In the data rows, 500 means zero.
Each row is a point on one of a few hidden curves, and its group is its curve. There are 2 groups. The rows also spread widely along one direction, which tells nothing about the groups.
The table:
[661 754 436 635 438 305 578 566 444 401 515 477 283 352 761 797 442 587
 391 249 467 489 797 652 533 505]
[552 363 491 320 486 558 404 292 524 553 534 515 583 522 509 361 500 343
 666 583 524 594 353 416 463 353]
[638 692 474 585 472 375 555 595 489 405 500 449 357 438 666 712 453 576
 431 294 498 450 745 669 544 487]
[453 494 465 608 514 477 564 531 494 531 553 489 376 490 563 563 498 490
 476 473 451 540 495 466 515 586]
[629 464 515 504 601 272 535 389 553 482 527 581 350 366 759 655 448 358
 473 340 502 580 757 583 373 508]
[634 719 505 779 489 352 633 598 483 413 490 479 286 430 784 759 472 553
 257 280 575 440 788 579 380 586]
[360 457 410 426 510 723 484 515 455 636 416 469 551 433 337 331 453 519
 418 661 444 399 316 442 524 488]
[520 479 513 635 499 330 555 511 558 422 563 491 296 481 641 612 482 446
 475 353 509 522 583 513 481 560]
[607 564 389 436 602 394 508 441 480 479 549 423 353 347 625 575 378 427
 429 409 519 484 624 571 478 401]
[787 547 582 687 525 136 571 611 583 202 558 444 356 524 773 702 483 661
 457 239 553 548 849 637 560 404]
[752 723 484 674 530 224 491 656 581 205 534 352 359 524 695 781 420 623
 359 202 603 510 838 686 478 476]
[463 592 457 558 444 518 600 504 473 521 493 512 428 415 572 614 490 584
 487 468 417 428 539 543 546 546]
[481 309 595 408 476 606 432 558 514 444 453 469 724 653 249 244 589 636
 653 647 432 529 340 491 667 393]
[418 316 527 364 563 559 443 334 470 628 474 593 598 424 464 366 499 353
 616 647 445 504 423 460 440 501]
[528 589 421 517 514 506 479 588 499 436 506 435 509 496 485 541 484 572
 462 472 474 455 584 559 549 507]
[350 414 459 504 483 584 558 494 490 608 518 518 460 473 418 474 513 472
 490 590 442 471 375 423 553 548]
[390 409 490 518 496 536 525 489 511 572 525 477 466 491 461 434 506 445
 498 566 507 508 375 448 541 562]
[556 622 470 523 530 511 489 611 488 455 493 405 482 508 431 517 446 584
 478 469 505 429 544 539 545 453]
[645 340 515 396 492 374 509 393 483 411 540 491 513 495 557 406 480 521
 602 489 502 581 506 520 554 344]
[374 266 501 444 526 626 451 440 547 563 535 518 543 571 329 302 534 455
 573 656 476 510 247 402 506 539]
[461 526 461 437 531 692 454 612 477 474 465 442 692 574 267 346 511 610
 518 579 490 420 372 470 582 449]
[493 580 480 597 469 450 565 532 485 513 525 510 369 426 599 646 512 532
 449 374 467 540 592 559 521 541]
[384 274 496 428 525 577 479 451 556 600 511 554 607 575 371 301 538 390
 596 611 492 501 321 396 477 557]
[657 637 505 614 523 361 475 667 548 321 530 424 485 528 531 618 461 606
 430 379 597 462 720 610 494 465]
[695 422 506 415 501 318 536 301 546 428 560 482 431 464 686 564 470 417
 582 403 580 627 528 524 457 344]
[568 691 448 574 440 386 575 523 433 456 498 453 328 390 666 727 453 589
 439 323 446 480 759 636 569 465]
[385 481 572 397 463 708 391 414 483 672 441 624 749 598 325 355 569 387
 611 707 572 503 283 391 361 556]
[458 368 500 537 501 444 522 469 561 496 539 532 346 542 560 538 474 452
 494 457 495 555 466 417 504 565]
[509 574 479 468 562 514 396 615 506 372 438 470 645 667 337 411 503 620
 502 537 549 459 497 563 540 442]
[335 555 614 542 424 745 455 538 485 643 410 552 659 596 363 409 642 473
 508 705 557 479 355 409 389 622]
[307 532 578 573 447 766 454 596 445 626 405 532 621 584 292 424 578 512
 452 698 510 424 369 423 394 654]
[366 366 499 489 520 584 460 506 573 588 549 516 505 563 414 368 526 411
 514 620 437 524 263 381 540 542]
[241 449 605 397 453 844 428 442 503 831 396 592 815 643 254 279 631 406
 628 823 553 473 151 308 389 575]
[321 331 500 434 462 659 480 504 537 641 512 507 573 568 320 292 551 435
 542 671 461 531 224 368 569 558]
[310 481 426 412 475 776 527 529 436 690 446 533 644 439 245 309 571 561
 588 681 398 412 298 457 631 494]
[601 409 499 356 536 428 436 292 482 489 539 504 519 479 596 427 504 375
 586 470 549 630 411 423 433 309]
[360 533 434 403 417 724 525 519 446 680 450 561 602 454 334 408 537 556
 571 629 381 487 352 494 593 543]
[428 324 513 456 537 550 433 412 533 540 524 560 517 567 473 371 518 359
 538 600 471 535 374 406 462 539]
[398 492 421 392 530 770 396 573 476 543 467 475 722 574 165 276 519 588
 545 660 505 426 340 478 566 437]
[591 584 424 559 584 416 586 510 397 433 497 424 292 342 668 633 392 475
 338 353 479 478 656 572 454 443]
[320 273 500 430 537 597 417 422 548 585 541 559 537 553 297 285 572 376
 596 658 495 515 255 358 514 549]
[640 416 583 583 575 250 549 407 516 424 547 553 280 443 767 699 438 394
 458 319 524 528 730 548 404 511]
[637 715 451 624 496 376 551 563 505 366 518 428 392 422 610 679 426 571
 393 315 532 472 729 635 490 465]
[399 464 492 498 450 590 541 505 451 605 523 518 471 443 426 473 516 489
 512 551 449 481 400 436 545 549]
[439 508 468 533 498 602 545 568 416 535 432 475 483 423 419 497 457 519
 355 535 439 429 474 446 485 503]
[443 678 588 652 452 565 561 608 450 492 438 498 463 523 587 642 531 554
 372 462 531 381 608 504 408 622]
[528 392 547 492 579 414 473 380 514 481 528 557 465 465 593 516 498 387
 507 474 502 538 548 506 443 517]
[608 673 496 646 467 291 670 487 503 421 564 503 210 332 838 810 417 548
 375 262 488 526 830 613 505 538]
[698 671 507 613 546 276 474 616 536 268 500 403 456 534 614 626 436 609
 382 318 643 466 734 629 473 464]
[204 178 535  56 516 965 281 286 493 869 402 591 957 645  25   0 627 314
 851 999 486 539   0 231 445 381]
[402 480 484 532 476 562 532 505 482 580 495 526 459 491 464 473 506 506
 475 524 414 512 442 450 528 538]
[543 595 488 603 471 404 654 521 496 467 549 519 291 406 655 693 480 528
 447 349 479 521 627 522 523 520]
[383 547 536 585 453 652 512 628 469 615 415 498 553 545 432 446 552 589
 381 576 529 410 450 450 452 611]
[673 512 546 468 477 336 450 335 508 518 508 547 457 434 692 591 502 316
 553 429 597 577 596 457 283 479]
Some new rows, each followed by its group:
[639 319 551 384 517 466 486 460 511 453 479 477 624 531 508 346 504 517
 607 544 495 575 366 518 587 355] >> A
[400 499 503 505 480 545 549 513 507 590 529 511 462 500 482 499 535 515
 493 538 470 513 435 453 562 568] >> B
[858 514 537 643 510  91 594 507 550 199 587 461 267 496 844 706 463 606
 457 201 526 594 832 656 582 371] >> A
[475 336 532 490 570 471 482 382 528 542 530 542 451 479 493 442 523 400
 557 526 485 546 450 450 474 533] >> B
[702 390 507 407 556 346 523 347 519 418 546 476 475 494 669 489 478 419
 603 452 555 629 519 521 530 370] >> A
[718 385 540 520 492 289 556 494 541 319 544 471 470 521 677 511 472 570
 531 356 495 614 661 610 580 378] >> A
[343 553 610 526 429 739 428 531 470 634 409 553 651 626 346 445 598 517
 519 650 520 447 394 388 397 683] >> A
[465 515 482 433 559 612 326 602 517 425 444 402 714 631 262 367 510 605
 533 600 557 432 439 539 533 425] >> B
[279 232 494 377 504 690 417 471 537 631 500 568 611 588 247 199 603 403
 587 716 513 507 156 325 581 543] >> B
[328 315 516 457 494 637 468 454 525 584 551 492 537 565 358 327 536 457
 554 653 452 529 233 352 543 584] >> B
[440 563 485 581 496 581 522 637 435 563 439 475 512 470 417 469 487 550
 356 536 461 389 487 443 493 551] >> A
[565 662 492 558 441 406 590 542 469 505 523 515 332 388 664 705 444 513
 427 320 436 488 696 571 519 507] >> B
[382 440 455 507 471 595 520 500 546 565 531 505 480 546 422 450 540 485
 506 576 456 513 359 420 560 574] >> B
[507 402 537 568 483 492 472 620 530 348 469 467 639 661 337 397 576 658
 575 545 479 468 488 565 644 465] >> A
[450 629 617 599 433 588 491 523 485 541 464 569 557 568 546 568 589 489
 476 534 603 506 535 460 363 628] >> A
[388 529 428 410 535 718 435 554 463 532 428 477 678 557 234 313 540 617
 513 667 453 441 365 498 585 444] >> B
[544 582 475 516 549 504 421 585 526 357 473 434 620 609 364 455 497 571
 481 482 585 426 556 566 530 409] >> B
[574 597 495 518 539 525 416 632 519 371 471 450 566 540 377 505 442 602
 456 478 580 451 562 564 480 479] >> B
[377 515 415 399 434 720 532 503 446 666 472 506 585 448 340 407 517 561
 565 619 376 417 392 504 630 529] >> B
[577 543 363 433 565 467 488 453 435 493 501 487 405 342 546 531 400 410
 426 449 452 496 561 512 463 420] >> A
[527 375 570 502 534 478 434 587 549 364 466 486 637 641 356 383 552 669
 610 519 478 533 483 485 647 463] >> A
[351 276 535 446 542 626 427 398 503 591 523 547 571 578 379 311 496 381
 586 628 502 529 251 330 493 567] >> B
[407 344 530 479 530 544 485 449 565 551 555 531 500 587 412 358 540 424
 561 560 532 555 329 396 532 561] >> B
[519 439 582 376 485 550 443 352 471 636 493 545 613 557 522 436 558 324
 646 564 564 575 395 398 310 482] >> A
[433 539 430 425 502 687 469 565 469 568 449 449 665 506 279 343 478 578
 527 608 490 428 379 523 558 458] >> B
[494 565 486 442 521 585 393 624 482 424 488 442 600 595 290 436 496 590
 511 526 537 446 423 512 520 474] >> B
[470 616 477 547 418 458 575 553 481 509 497 489 354 413 615 625 493 544
 455 411 448 476 623 546 528 547] >> B
[477 515 396 512 536 535 527 521 429 501 463 437 412 392 472 526 411 472
 422 523 463 452 501 499 489 480] >> A
[354 381 480 513 473 586 515 505 532 600 569 497 538 547 362 369 533 456
 564 607 486 507 298 428 566 569] >> B
[494 325 543 399 486 558 454 533 541 450 477 461 702 634 319 248 593 593
 646 629 461 530 297 497 651 423] >> A
[494 620 422 452 452 539 548 563 437 510 488 497 521 433 446 535 492 564
 500 477 433 441 535 569 565 482] >> B
[484 559 445 535 430 558 528 515 461 536 556 536 440 434 539 580 481 524
 464 464 416 470 525 489 563 543] >> B
[394 478 440 378 547 709 309 570 549 505 436 427 779 694 157 277 509 595
 574 680 557 458 363 482 543 426] >> B
[622 478 503 407 554 362 434 293 492 526 501 512 470 475 659 535 497 341
 565 454 605 604 511 474 394 341] >> A
[450 588 431 437 433 617 548 510 456 550 438 519 529 423 446 537 476 561
 530 552 440 443 494 549 555 490] >> B
[739 715 470 639 555 266 485 593 525 237 532 410 363 539 641 706 429 616
 380 284 642 467 832 646 459 477] >> B
[553 598 477 530 539 464 490 604 478 346 484 404 537 560 459 524 437 590
 426 412 557 452 620 598 538 439] >> B
[536 290 485 286 506 555 478 307 547 511 490 496 679 529 410 296 571 411
 674 629 481 596 341 447 606 343] >> A
[656 489 526 590 583 195 535 340 517 397 557 564 270 384 826 729 481 408
 437 273 551 574 760 571 378 561] >> B
[484 590 444 431 505 604 490 573 461 533 461 418 521 461 414 457 485 572
 507 532 456 417 503 529 577 462] >> B
[387 374 485 539 477 541 476 503 530 528 596 478 471 511 450 447 511 473
 512 543 511 556 339 463 538 560] >> B
[610 538 601 551 457 420 490 412 508 552 460 566 499 481 710 650 524 376
 507 427 613 569 620 486 260 558] >> A
[418 580 480 422 478 602 513 525 476 597 440 489 541 423 415 500 503 564
 505 536 392 443 504 557 600 483] >> B
[638 506 561 401 520 403 479 312 568 551 504 521 495 482 704 551 500 340
 564 436 599 607 523 467 340 441] >> A
[506 595 459 534 435 489 599 572 464 545 461 491 446 405 518 596 491 550
 457 454 407 479 606 555 546 507] >> B
[579 649 464 535 524 437 553 554 457 437 504 441 447 403 573 614 474 616
 409 421 431 471 647 625 555 487] >> B
[661 465 505 555 606 250 538 382 503 442 562 593 348 383 763 678 470 378
 456 366 553 558 736 555 380 484] >> B
[552 372 506 297 517 511 441 266 532 551 523 510 584 525 531 399 535 344
 642 540 544 586 379 427 405 340] >> A
[460 432 490 578 522 373 509 488 554 473 599 525 343 520 584 550 473 428
 485 453 506 546 472 452 499 557] >> B
[398 304 527 464 515 575 465 425 553 575 534 526 540 606 386 361 497 402
 542 659 514 530 273 394 503 549] >> B
[333 241 545 380 543 632 381 388 524 682 478 577 605 604 269 269 549 386
 637 691 479 478 245 362 483 547] >> B
[320 471 607 422 419 773 431 433 501 723 415 575 744 632 304 329 630 436
 646 734 536 508 290 396 391 601] >> A
[377 442 581 357 511 683 397 316 476 700 429 617 757 571 351 327 601 357
 588 707 576 517 237 358 339 522] >> A
[353 496 495 487 471 703 505 551 435 598 431 507 572 454 319 370 482 530
 395 618 465 381 341 445 490 537] >> A
[364 607 619 586 383 660 534 593 455 574 395 521 579 564 405 527 573 554
 435 557 520 450 442 423 371 624] >> A
[504 615 423 463 449 552 541 554 472 526 482 449 479 417 467 556 474 571
 468 507 434 453 523 561 554 486] >> B
[607 764 572 761 454 308 634 605 468 374 496 501 252 424 792 807 443 546
 238 259 531 471 808 592 396 643] >> A
[658 653 477 583 529 334 424 632 568 311 498 423 475 577 535 644 415 596
 407 323 608 481 740 615 502 470] >> B
